In the data rows, zero lies at 4.5, halfway between 4 and 5.
Each row in the table below has a label, given by one hidden rule.
Array([2, 6, 3, 3, 6, 2, 4, 4, 3, 7, 5, 6, 5, 4, 6, 5, 4, 6, 4, 3, 5, 5, 5, 4,
       2, 3, 5, 7, 2, 4, 5, 6, 5, 3, 4, 4, 5]) 1
Array([5, 3, 4, 6, 4, 5, 5, 3, 6, 5, 4, 2, 1, 4, 5, 3, 4, 3, 5, 5, 5, 5, 0, 7,
       6, 4, 3, 3, 3, 5, 4, 1, 4, 8, 4, 6, 5]) 2
Array([8, 5, 6, 2, 6, 1, 4, 3, 2, 4, 4, 6, 0, 4, 5, 5, 4, 3, 6, 5, 3, 7, 2, 3,
       0, 5, 5, 3, 5, 4, 5, 2, 4, 4, 2, 5, 4]) 1
Array([0, 6, 3, 4, 5, 5, 4, 7, 3, 8, 7, 6, 6, 5, 4, 8, 4, 5, 5, 9, 2, 5, 5, 6,
       5, 5, 4, 9, 0, 3, 1, 7, 4, 6, 6, 2, 6]) 1
Array([2, 4, 5, 5, 5, 7, 5, 4, 4, 3, 4, 3, 2, 5, 3, 3, 6, 5, 3, 8, 3, 5, 4, 5,
       8, 5, 4, 7, 3, 5, 4, 6, 5, 5, 9, 7, 5]) 2
Array([9, 5, 7, 7, 8, 6, 7, 0, 1, 1, 2, 3, 2, 4, 4, 1, 4, 2, 6, 1, 9, 2, 0, 1,
       0, 7, 5, 0, 9, 5, 9, 0, 5, 4, 0, 6, 3]) 3
Array([7, 5, 6, 4, 5, 1, 2, 2, 2, 1, 4, 7, 0, 4, 4, 1, 4, 3, 5, 1, 3, 7, 9, 2,
       2, 4, 6, 0, 7, 4, 8, 5, 5, 4, 0, 3, 3]) 2
Array([9, 5, 6, 5, 5, 4, 5, 3, 4, 0, 3, 5, 4, 4, 4, 3, 4, 4, 5, 0, 7, 5, 5, 2,
       2, 5, 5, 3, 9, 5, 6, 2, 4, 7, 2, 5, 4]) 3
Array([5, 4, 3, 5, 5, 7, 5, 4, 7, 4, 4, 3, 8, 5, 5, 3, 4, 4, 3, 5, 3, 5, 0, 4,
       4, 4, 5, 9, 6, 5, 6, 9, 6, 4, 4, 3, 5]) 2
Array([8, 4, 3, 4, 6, 5, 3, 4, 2, 1, 3, 3, 6, 6, 5, 2, 5, 4, 4, 2, 3, 6, 0, 4,
       1, 5, 6, 2, 9, 5, 9, 3, 4, 3, 1, 5, 4]) 2
Array([1, 6, 3, 2, 5, 1, 2, 7, 4, 7, 5, 7, 6, 4, 4, 5, 2, 5, 4, 8, 3, 7, 2, 4,
       9, 2, 5, 7, 4, 3, 3, 9, 4, 4, 5, 0, 5]) 1
Array([1, 5, 4, 4, 5, 3, 3, 5, 4, 2, 5, 4, 2, 4, 5, 7, 4, 5, 5, 3, 5, 4, 3, 6,
       2, 4, 4, 7, 4, 4, 4, 4, 4, 4, 6, 4, 5]) 2
Array([9, 5, 4, 6, 4, 6, 6, 4, 4, 4, 3, 5, 3, 5, 6, 9, 5, 5, 5, 8, 9, 7, 6, 4,
       3, 6, 2, 3, 0, 4, 6, 2, 4, 8, 6, 4, 5]) 1
Array([5, 3, 4, 4, 5, 2, 5, 3, 3, 4, 4, 4, 5, 6, 4, 4, 4, 5, 4, 0, 2, 4, 4, 3,
       3, 7, 5, 2, 7, 4, 6, 6, 6, 5, 5, 5, 4]) 3
Array([7, 6, 6, 3, 4, 4, 4, 5, 4, 2, 4, 5, 1, 5, 6, 7, 5, 6, 5, 5, 6, 8, 9, 4,
       6, 6, 4, 0, 5, 4, 6, 3, 3, 5, 5, 3, 4]) 0
Array([2, 4, 3, 7, 4, 4, 5, 5, 6, 0, 4, 5, 3, 5, 4, 4, 4, 3, 4, 5, 5, 2, 4, 5,
       3, 4, 5, 5, 5, 4, 6, 2, 5, 3, 4, 5, 5]) 2
Array([4, 4, 5, 6, 3, 7, 3, 3, 5, 3, 5, 5, 7, 4, 6, 7, 5, 6, 4, 9, 4, 5, 1, 4,
       1, 4, 4, 9, 0, 6, 3, 6, 4, 4, 5, 8, 5]) 0
Array([5, 4, 5, 5, 2, 6, 5, 5, 6, 2, 5, 3, 3, 5, 6, 7, 5, 6, 6, 5, 7, 6, 5, 3,
       6, 5, 3, 8, 0, 5, 0, 0, 5, 8, 8, 4, 5]) 1
Array([7, 4, 4, 4, 5, 4, 3, 3, 1, 8, 4, 3, 2, 5, 6, 4, 5, 3, 4, 4, 4, 6, 6, 2,
       5, 4, 5, 7, 8, 4, 4, 2, 5, 3, 2, 4, 4]) 1
Array([3, 5, 4, 5, 6, 6, 4, 3, 2, 3, 6, 7, 5, 5, 5, 1, 4, 4, 4, 3, 8, 8, 1, 6,
       0, 6, 7, 2, 9, 5, 6, 0, 6, 4, 4, 3, 4]) 2
Array([4, 6, 6, 5, 3, 2, 4, 2, 3, 2, 6, 3, 0, 5, 6, 7, 4, 5, 5, 8, 4, 6, 6, 4,
       3, 4, 4, 4, 0, 5, 4, 0, 3, 8, 6, 4, 5]) 0
Array([9, 5, 6, 4, 5, 6, 6, 3, 1, 1, 4, 4, 0, 4, 7, 4, 5, 4, 5, 7, 4, 4, 2, 3,
       3, 6, 5, 4, 3, 5, 7, 0, 4, 5, 5, 4, 5]) 1
Array([9, 6, 3, 5, 6, 4, 7, 2, 5, 0, 4, 5, 3, 5, 6, 3, 4, 4, 4, 4, 6, 6, 1, 6,
       0, 6, 5, 9, 6, 4, 8, 1, 4, 5, 2, 6, 4]) 2
Array([1, 2, 5, 4, 4, 6, 2, 6, 5, 6, 6, 6, 4, 6, 3, 4, 5, 5, 4, 1, 3, 2, 1, 7,
       8, 4, 3, 6, 7, 3, 3, 9, 5, 2, 7, 3, 4]) 2
Array([7, 1, 5, 5, 3, 9, 6, 3, 6, 3, 3, 4, 7, 3, 4, 3, 6, 3, 3, 4, 9, 0, 3, 2,
       9, 5, 5, 0, 5, 5, 7, 0, 5, 7, 3, 9, 3]) 3
Array([4, 4, 5, 5, 4, 4, 5, 4, 2, 6, 4, 4, 9, 3, 3, 2, 4, 2, 3, 2, 4, 3, 0, 4,
       4, 5, 3, 0, 5, 5, 8, 3, 7, 5, 2, 6, 4]) 3
Array([7, 3, 6, 5, 4, 8, 5, 6, 6, 3, 4, 3, 7, 3, 5, 5, 5, 5, 6, 4, 8, 3, 9, 4,
       3, 5, 3, 3, 0, 4, 3, 0, 5, 7, 4, 6, 4]) 3
Array([6, 5, 4, 4, 5, 2, 4, 6, 6, 6, 5, 5, 7, 5, 5, 3, 4, 4, 5, 0, 4, 2, 0, 4,
       1, 4, 6, 6, 6, 5, 9, 3, 5, 2, 4, 2, 4]) 2
Array([3, 4, 3, 7, 3, 6, 5, 8, 9, 6, 6, 3, 8, 6, 3, 5, 6, 5, 1, 7, 9, 0, 8, 8,
       9, 3, 3, 7, 0, 4, 2, 8, 6, 4, 7, 7, 5]) 2
Array([2, 5, 5, 3, 4, 3, 5, 6, 4, 5, 6, 3, 3, 6, 5, 9, 3, 7, 6, 9, 6, 8, 6, 7,
       6, 6, 3, 8, 5, 5, 1, 0, 4, 8, 7, 6, 6]) 2
Array([3, 4, 4, 5, 4, 7, 5, 6, 5, 4, 5, 4, 2, 4, 3, 2, 7, 5, 3, 7, 6, 1, 6, 3,
       7, 5, 4, 4, 4, 5, 4, 5, 4, 5, 6, 6, 5]) 2
Array([3, 5, 4, 4, 3, 2, 0, 6, 6, 9, 4, 7, 6, 4, 0, 3, 5, 2, 3, 0, 2, 4, 9, 2,
       9, 2, 3, 5, 8, 4, 4, 8, 7, 1, 4, 5, 3]) 2
Array([4, 5, 5, 5, 5, 8, 5, 5, 7, 5, 4, 3, 5, 4, 6, 3, 4, 5, 3, 6, 8, 4, 6, 5,
       4, 6, 3, 1, 3, 6, 3, 1, 5, 5, 5, 6, 5]) 1
Array([6, 2, 6, 5, 2, 5, 4, 6, 6, 6, 4, 4, 1, 4, 3, 3, 6, 2, 4, 4, 8, 2, 9, 3,
       8, 4, 4, 0, 0, 5, 2, 2, 5, 5, 2, 6, 4]) 2
Array([0, 2, 3, 5, 6, 7, 7, 4, 7, 5, 4, 5, 9, 6, 4, 0, 6, 3, 3, 0, 4, 1, 1, 2,
       9, 3, 7, 3, 9, 5, 6, 5, 7, 5, 3, 6, 3]) 3
Array([0, 6, 4, 3, 4, 0, 5, 7, 5, 8, 6, 5, 9, 5, 5, 4, 3, 5, 4, 5, 2, 9, 1, 5,
       2, 3, 6, 9, 9, 3, 3, 9, 3, 2, 5, 2, 5]) 2
Array([0, 5, 3, 5, 5, 1, 4, 8, 4, 9, 4, 6, 9, 5, 4, 3, 5, 5, 4, 2, 1, 3, 1, 5,
       8, 4, 6, 4, 5, 4, 2, 9, 6, 4, 7, 5, 4]) 2
Array([3, 5, 3, 5, 7, 8, 6, 3, 4, 6, 3, 5, 8, 5, 5, 2, 4, 4, 3, 0, 6, 4, 2, 2,
       4, 3, 6, 7, 9, 4, 7, 4, 5, 2, 3, 3, 3]) 3
Array([6, 3, 4, 6, 4, 9, 4, 8, 8, 8, 4, 5, 8, 7, 3, 3, 4, 5, 2, 4, 4, 0, 7, 8,
       9, 4, 3, 0, 6, 5, 2, 8, 6, 3, 9, 4, 4]) 2
Array([8, 3, 6, 7, 3, 8, 6, 4, 5, 3, 3, 3, 7, 3, 6, 2, 6, 4, 4, 5, 9, 1, 6, 6,
       8, 6, 4, 0, 0, 6, 3, 3, 5, 7, 5, 7, 3]) 1
Array([0, 6, 5, 3, 5, 0, 1, 8, 3, 8, 5, 8, 5, 5, 1, 5, 3, 4, 4, 7, 0, 6, 7, 3,
       2, 1, 4, 9, 9, 3, 7, 7, 6, 2, 4, 3, 4]) 1
Array([0, 6, 3, 4, 6, 0, 3, 5, 2, 7, 5, 7, 4, 5, 5, 5, 3, 4, 5, 5, 0, 7, 3, 4,
       4, 3, 6, 5, 9, 3, 7, 7, 5, 3, 4, 3, 4]) 1
Array([6, 4, 4, 4, 4, 4, 2, 5, 5, 7, 5, 4, 5, 5, 3, 4, 3, 6, 4, 3, 3, 7, 6, 7,
       6, 3, 5, 3, 0, 5, 4, 6, 5, 5, 7, 7, 3]) 2
Array([5, 5, 5, 4, 4, 4, 4, 5, 5, 4, 4, 4, 4, 4, 5, 4, 4, 4, 5, 7, 9, 5, 6, 7,
       5, 5, 4, 7, 6, 5, 2, 0, 2, 6, 3, 8, 5]) 1
Array([6, 3, 4, 6, 3, 9, 7, 6, 9, 5, 4, 4, 7, 5, 4, 5, 6, 4, 4, 3, 5, 3, 3, 4,
       9, 6, 5, 0, 3, 5, 4, 4, 6, 4, 4, 6, 4]) 3
Array([3, 6, 4, 4, 5, 3, 3, 5, 4, 7, 6, 4, 5, 5, 4, 7, 4, 4, 6, 4, 5, 5, 3, 2,
       3, 3, 3, 2, 7, 4, 5, 8, 4, 4, 5, 3, 4]) 2
Array([9, 6, 6, 3, 6, 3, 4, 4, 4, 6, 5, 5, 0, 3, 5, 6, 5, 3, 7, 9, 2, 5, 9, 5,
       2, 5, 2, 2, 4, 5, 6, 0, 3, 7, 3, 5, 5]) 1
Array([3, 2, 5, 5, 3, 5, 4, 8, 7, 7, 7, 4, 7, 5, 3, 6, 6, 6, 3, 5, 7, 4, 9, 4,
       9, 4, 2, 3, 2, 5, 0, 9, 4, 4, 7, 7, 5]) 1
Array([9, 8, 8, 6, 5, 2, 4, 1, 2, 1, 4, 4, 0, 3, 5, 3, 5, 2, 6, 4, 7, 7, 5, 0,
       1, 4, 5, 0, 6, 4, 8, 0, 4, 3, 0, 5, 3]) 2
Array([4, 4, 4, 5, 3, 6, 6, 4, 5, 1, 5, 3, 3, 4, 6, 7, 4, 7, 6, 6, 9, 6, 7, 8,
       6, 5, 4, 8, 0, 5, 0, 8, 3, 6, 7, 7, 6]) 1
Array([4, 6, 5, 5, 6, 2, 4, 4, 3, 1, 3, 4, 4, 4, 6, 5, 4, 5, 4, 4, 5, 5, 0, 5,
       1, 6, 5, 6, 6, 5, 4, 5, 5, 3, 5, 5, 5]) 1
Array([8, 5, 7, 5, 4, 5, 4, 5, 4, 9, 5, 5, 0, 3, 3, 5, 4, 4, 4, 7, 6, 3, 9, 2,
       5, 6, 1, 1, 2, 5, 7, 0, 5, 7, 6, 5, 4]) 1
Array([8, 2, 5, 6, 4, 9, 5, 7, 6, 9, 4, 4, 6, 3, 2, 5, 7, 3, 4, 4, 6, 3, 7, 4,
       9, 5, 3, 0, 0, 5, 2, 5, 5, 5, 6, 9, 4]) 3
Array([2, 3, 3, 8, 3, 9, 7, 5, 5, 7, 3, 3, 7, 5, 4, 6, 6, 4, 2, 5, 3, 3, 2, 6,
       4, 6, 6, 9, 8, 5, 3, 9, 5, 4, 5, 5, 4]) 2
Array([3, 6, 4, 5, 4, 6, 3, 6, 4, 9, 5, 6, 4, 4, 2, 5, 4, 5, 2, 7, 4, 1, 3, 2,
       9, 4, 5, 0, 2, 4, 3, 2, 6, 4, 5, 7, 4]) 1
Array([9, 3, 6, 6, 5, 6, 5, 5, 4, 3, 3, 5, 3, 3, 5, 3, 4, 4, 5, 4, 7, 2, 0, 3,
       4, 4, 3, 0, 8, 4, 7, 1, 5, 3, 1, 4, 3]) 3
Array([9, 4, 6, 4, 4, 5, 4, 1, 5, 0, 2, 3, 2, 3, 6, 5, 5, 5, 5, 8, 9, 2, 3, 4,
       3, 6, 5, 1, 8, 4, 7, 0, 3, 8, 3, 7, 4]) 0
Array([7, 3, 6, 6, 4, 5, 5, 2, 5, 6, 3, 6, 2, 2, 6, 3, 5, 4, 5, 8, 4, 6, 5, 2,
       1, 4, 3, 0, 5, 4, 5, 8, 3, 6, 4, 5, 3]) 1
Array([0, 4, 5, 5, 4, 0, 4, 6, 5, 2, 5, 4, 1, 3, 4, 6, 4, 5, 5, 6, 6, 4, 6, 5,
       2, 5, 4, 7, 0, 5, 3, 1, 4, 5, 5, 5, 6]) 1
Array([3, 4, 5, 4, 4, 5, 3, 4, 6, 4, 4, 5, 4, 3, 6, 5, 4, 3, 4, 4, 3, 5, 9, 3,
       7, 4, 4, 0, 6, 5, 7, 4, 7, 4, 1, 5, 5]) 1
Array([0, 7, 4, 3, 7, 6, 5, 2, 3, 2, 4, 5, 6, 5, 6, 5, 3, 4, 5, 1, 2, 8, 2, 5,
       1, 5, 5, 7, 7, 4, 5, 0, 3, 2, 5, 1, 4]) 2
Array([0, 7, 4, 1, 5, 1, 2, 6, 2, 9, 7, 6, 3, 7, 4, 6, 2, 6, 6, 6, 2, 7, 9, 5,
       3, 3, 4, 9, 2, 4, 1, 9, 3, 1, 7, 2, 6]) 1
Array([2, 4, 4, 6, 4, 3, 4, 4, 6, 3, 4, 6, 5, 5, 4, 4, 4, 4, 5, 0, 3, 5, 2, 3,
       5, 3, 5, 5, 9, 4, 6, 9, 6, 4, 8, 5, 3]) 2
Array([7, 5, 4, 5, 5, 6, 7, 2, 3, 0, 4, 2, 7, 5, 5, 5, 4, 5, 4, 2, 9, 5, 0, 4,
       0, 7, 5, 2, 7, 6, 3, 3, 5, 7, 6, 5, 4]) 3
Array([8, 3, 4, 6, 4, 7, 3, 4, 6, 9, 2, 4, 9, 3, 5, 3, 5, 3, 4, 3, 6, 2, 5, 4,
       7, 5, 5, 0, 6, 5, 5, 3, 5, 3, 4, 7, 3]) 2
Array([1, 5, 4, 5, 5, 3, 4, 8, 7, 7, 6, 5, 5, 4, 4, 5, 5, 5, 4, 5, 2, 3, 4, 5,
       7, 4, 3, 8, 6, 4, 2, 5, 4, 4, 7, 4, 5]) 1
Array([5, 4, 4, 6, 5, 8, 5, 3, 3, 3, 2, 5, 7, 4, 3, 1, 5, 3, 3, 0, 5, 3, 0, 2,
       4, 5, 7, 6, 9, 4, 9, 3, 4, 2, 2, 3, 3]) 3
Array([5, 4, 5, 7, 5, 9, 6, 5, 4, 2, 3, 2, 7, 5, 4, 2, 5, 5, 2, 3, 6, 2, 4, 6,
       4, 4, 5, 4, 4, 5, 6, 4, 6, 6, 4, 7, 4]) 3
Here are more rows. What is the label of each one?
Array([7, 5, 3, 5, 6, 5, 6, 3, 2, 2, 5, 6, 6, 5, 4, 3, 4, 3, 4, 0, 5, 5, 0, 3,
       5, 5, 7, 9, 9, 4, 7, 9, 5, 3, 2, 5, 3]) -> 3
Array([9, 4, 5, 7, 3, 4, 6, 5, 4, 2, 4, 5, 8, 4, 5, 4, 6, 4, 4, 5, 3, 2, 2, 4,
       3, 3, 4, 4, 8, 5, 5, 3, 5, 4, 4, 6, 4]) -> 2
Array([6, 5, 5, 3, 6, 5, 6, 3, 4, 3, 5, 5, 4, 5, 5, 8, 4, 4, 3, 0, 4, 6, 5, 7,
       4, 4, 4, 6, 7, 5, 1, 2, 4, 4, 5, 2, 5]) -> 3
Array([5, 5, 4, 5, 5, 4, 6, 4, 4, 3, 3, 5, 8, 6, 4, 3, 5, 5, 4, 1, 5, 5, 0, 3,
       6, 6, 4, 3, 9, 4, 6, 7, 5, 3, 5, 6, 5]) -> 3
Array([0, 6, 2, 4, 5, 2, 3, 6, 4, 7, 5, 7, 5, 5, 3, 7, 3, 6, 5, 4, 0, 8, 5, 4,
       8, 3, 4, 9, 9, 3, 1, 7, 5, 3, 6, 1, 5]) -> 2
Array([8, 5, 5, 4, 5, 0, 5, 4, 4, 7, 5, 5, 6, 5, 7, 4, 4, 4, 5, 7, 2, 6, 6, 3,
       3, 5, 5, 4, 5, 4, 5, 2, 4, 4, 4, 4, 4]) -> 1
Array([2, 7, 5, 5, 6, 3, 6, 4, 4, 4, 4, 3, 2, 5, 4, 5, 4, 4, 6, 4, 3, 5, 6, 5,
       3, 2, 5, 5, 6, 4, 7, 6, 4, 2, 3, 1, 5]) -> 3
Array([2, 5, 3, 5, 4, 5, 5, 5, 6, 7, 6, 7, 9, 6, 2, 3, 4, 5, 5, 9, 1, 3, 7, 3,
       9, 3, 4, 5, 3, 3, 2, 7, 5, 3, 6, 3, 5]) -> 2
Array([7, 6, 5, 5, 5, 2, 4, 2, 3, 2, 3, 8, 0, 3, 4, 0, 3, 4, 5, 2, 2, 4, 5, 1,
       1, 4, 6, 1, 6, 4, 6, 4, 5, 2, 1, 2, 4]) -> 2
Array([0, 7, 3, 3, 4, 5, 3, 7, 5, 4, 6, 6, 7, 5, 6, 7, 3, 5, 6, 9, 0, 9, 6, 5,
       4, 6, 3, 7, 3, 4, 2, 6, 4, 4, 5, 2, 6]) -> 0
Array([2, 6, 4, 4, 4, 3, 2, 4, 3, 2, 5, 5, 4, 5, 5, 4, 5, 6, 6, 1, 3, 5, 5, 5,
       8, 4, 4, 6, 5, 3, 2, 7, 4, 4, 1, 4, 5]) -> 2
Array([1, 7, 4, 3, 4, 1, 6, 6, 5, 6, 6, 5, 6, 6, 3, 6, 4, 5, 4, 6, 0, 6, 5, 8,
       7, 3, 5, 6, 6, 3, 2, 9, 4, 1, 6, 2, 6]) -> 2
Array([4, 4, 4, 5, 4, 5, 2, 7, 5, 6, 5, 5, 7, 3, 4, 1, 5, 3, 2, 3, 1, 2, 6, 4,
       9, 3, 5, 3, 4, 4, 4, 7, 6, 5, 5, 6, 3]) -> 2
Array([2, 5, 4, 3, 4, 2, 3, 4, 5, 9, 5, 5, 8, 5, 4, 4, 4, 5, 4, 2, 0, 4, 8, 5,
       5, 3, 5, 2, 5, 3, 2, 7, 5, 4, 7, 3, 5]) -> 2
Array([6, 4, 6, 5, 4, 3, 3, 5, 6, 8, 3, 5, 0, 2, 3, 2, 5, 3, 5, 1, 4, 5, 9, 4,
       7, 6, 3, 4, 1, 5, 5, 0, 5, 5, 4, 6, 4]) -> 2
Array([9, 5, 7, 5, 4, 7, 7, 3, 4, 0, 4, 0, 1, 4, 6, 6, 3, 5, 5, 7, 2, 5, 9, 2,
       1, 6, 2, 6, 0, 6, 7, 1, 3, 8, 1, 6, 4]) -> 1
Array([0, 5, 4, 3, 4, 4, 4, 5, 4, 6, 5, 5, 2, 5, 4, 6, 4, 6, 6, 7, 4, 7, 6, 5,
       5, 3, 4, 9, 2, 4, 6, 0, 3, 4, 5, 2, 4]) -> 1
Array([1, 5, 4, 3, 4, 3, 6, 4, 4, 6, 5, 3, 8, 6, 7, 9, 3, 7, 5, 9, 4, 7, 5, 9,
       5, 5, 5, 9, 1, 5, 2, 3, 3, 5, 8, 2, 6]) -> 1
Array([2, 5, 8, 1, 5, 0, 2, 2, 1, 4, 6, 6, 0, 3, 6, 6, 3, 4, 6, 8, 0, 9, 9, 2,
       0, 4, 1, 2, 3, 3, 4, 0, 2, 6, 3, 1, 5]) -> 0
Array([4, 8, 5, 2, 7, 1, 3, 4, 1, 5, 5, 4, 0, 4, 6, 4, 2, 5, 7, 8, 0, 9, 4, 5,
       0, 3, 5, 7, 4, 4, 6, 3, 2, 6, 3, 2, 5]) -> 0
Array([8, 3, 4, 7, 3, 6, 7, 4, 7, 2, 4, 4, 5, 4, 4, 3, 6, 5, 3, 2, 6, 1, 4, 7,
       9, 5, 4, 7, 2, 4, 6, 6, 6, 5, 6, 6, 4]) -> 3
Array([2, 2, 5, 4, 3, 8, 5, 5, 6, 5, 4, 3, 8, 5, 4, 5, 5, 5, 4, 7, 9, 2, 2, 4,
       9, 4, 4, 6, 0, 5, 4, 5, 5, 6, 8, 5, 5]) -> 2
Array([3, 6, 4, 4, 4, 0, 3, 4, 2, 7, 5, 6, 4, 5, 6, 9, 3, 6, 6, 9, 0, 5, 8, 7,
       7, 5, 3, 9, 4, 5, 3, 2, 4, 4, 5, 1, 5]) -> 0
Array([6, 4, 4, 3, 3, 3, 1, 7, 7, 9, 7, 4, 5, 5, 2, 7, 4, 4, 5, 7, 1, 3, 8, 4,
       5, 3, 4, 2, 0, 4, 5, 4, 5, 3, 5, 3, 4]) -> 1
Array([6, 3, 6, 8, 3, 9, 5, 5, 8, 7, 4, 3, 3, 3, 3, 3, 6, 3, 4, 1, 8, 3, 0, 4,
       8, 5, 3, 0, 5, 6, 4, 3, 5, 7, 2, 8, 4]) -> 3
Array([5, 5, 4, 5, 6, 3, 6, 3, 3, 3, 3, 6, 5, 3, 5, 3, 5, 3, 5, 0, 2, 6, 7, 3,
       4, 6, 4, 2, 4, 3, 7, 6, 5, 5, 3, 4, 3]) -> 3
Array([7, 6, 5, 3, 5, 5, 4, 4, 5, 4, 5, 3, 8, 6, 6, 5, 4, 5, 6, 9, 8, 6, 2, 4,
       2, 6, 5, 9, 3, 4, 3, 4, 3, 4, 5, 3, 5]) -> 0
Array([4, 1, 4, 6, 4, 7, 7, 6, 6, 7, 4, 2, 9, 4, 3, 1, 5, 3, 3, 0, 8, 3, 5, 3,
       6, 4, 6, 2, 5, 5, 7, 9, 5, 3, 6, 7, 4]) -> 3
Array([7, 2, 5, 6, 4, 8, 7, 2, 6, 0, 2, 2, 3, 2, 5, 4, 6, 5, 3, 2, 9, 2, 5, 5,
       5, 5, 4, 1, 5, 6, 7, 1, 5, 4, 5, 5, 4]) -> 3
Array([4, 4, 4, 4, 5, 4, 4, 5, 5, 1, 3, 3, 4, 5, 4, 3, 5, 5, 4, 2, 3, 8, 1, 3,
       3, 4, 5, 3, 2, 3, 5, 1, 5, 5, 4, 5, 4]) -> 2
Array([4, 3, 3, 4, 3, 7, 3, 8, 7, 6, 5, 5, 7, 5, 2, 2, 6, 5, 3, 3, 0, 4, 4, 5,
       9, 4, 5, 4, 5, 4, 5, 9, 6, 4, 7, 4, 4]) -> 2
Array([4, 2, 3, 5, 3, 7, 6, 4, 9, 9, 4, 4, 5, 4, 4, 5, 6, 4, 2, 4, 7, 0, 7, 5,
       8, 5, 4, 0, 2, 6, 5, 9, 7, 5, 4, 8, 5]) -> 3
Array([3, 7, 6, 3, 6, 2, 5, 3, 1, 0, 5, 6, 2, 5, 6, 5, 4, 5, 7, 7, 4, 9, 9, 4,
       0, 4, 3, 5, 8, 4, 5, 0, 3, 6, 2, 5, 4]) -> 1
Array([7, 5, 5, 6, 3, 6, 6, 4, 5, 3, 4, 4, 4, 4, 5, 3, 5, 5, 4, 1, 5, 1, 0, 4,
       4, 4, 6, 2, 5, 5, 5, 2, 5, 5, 5, 5, 5]) -> 3
Which column or columns does the hidden rule look at? Columns are counted from 0, in order:
6 14 19
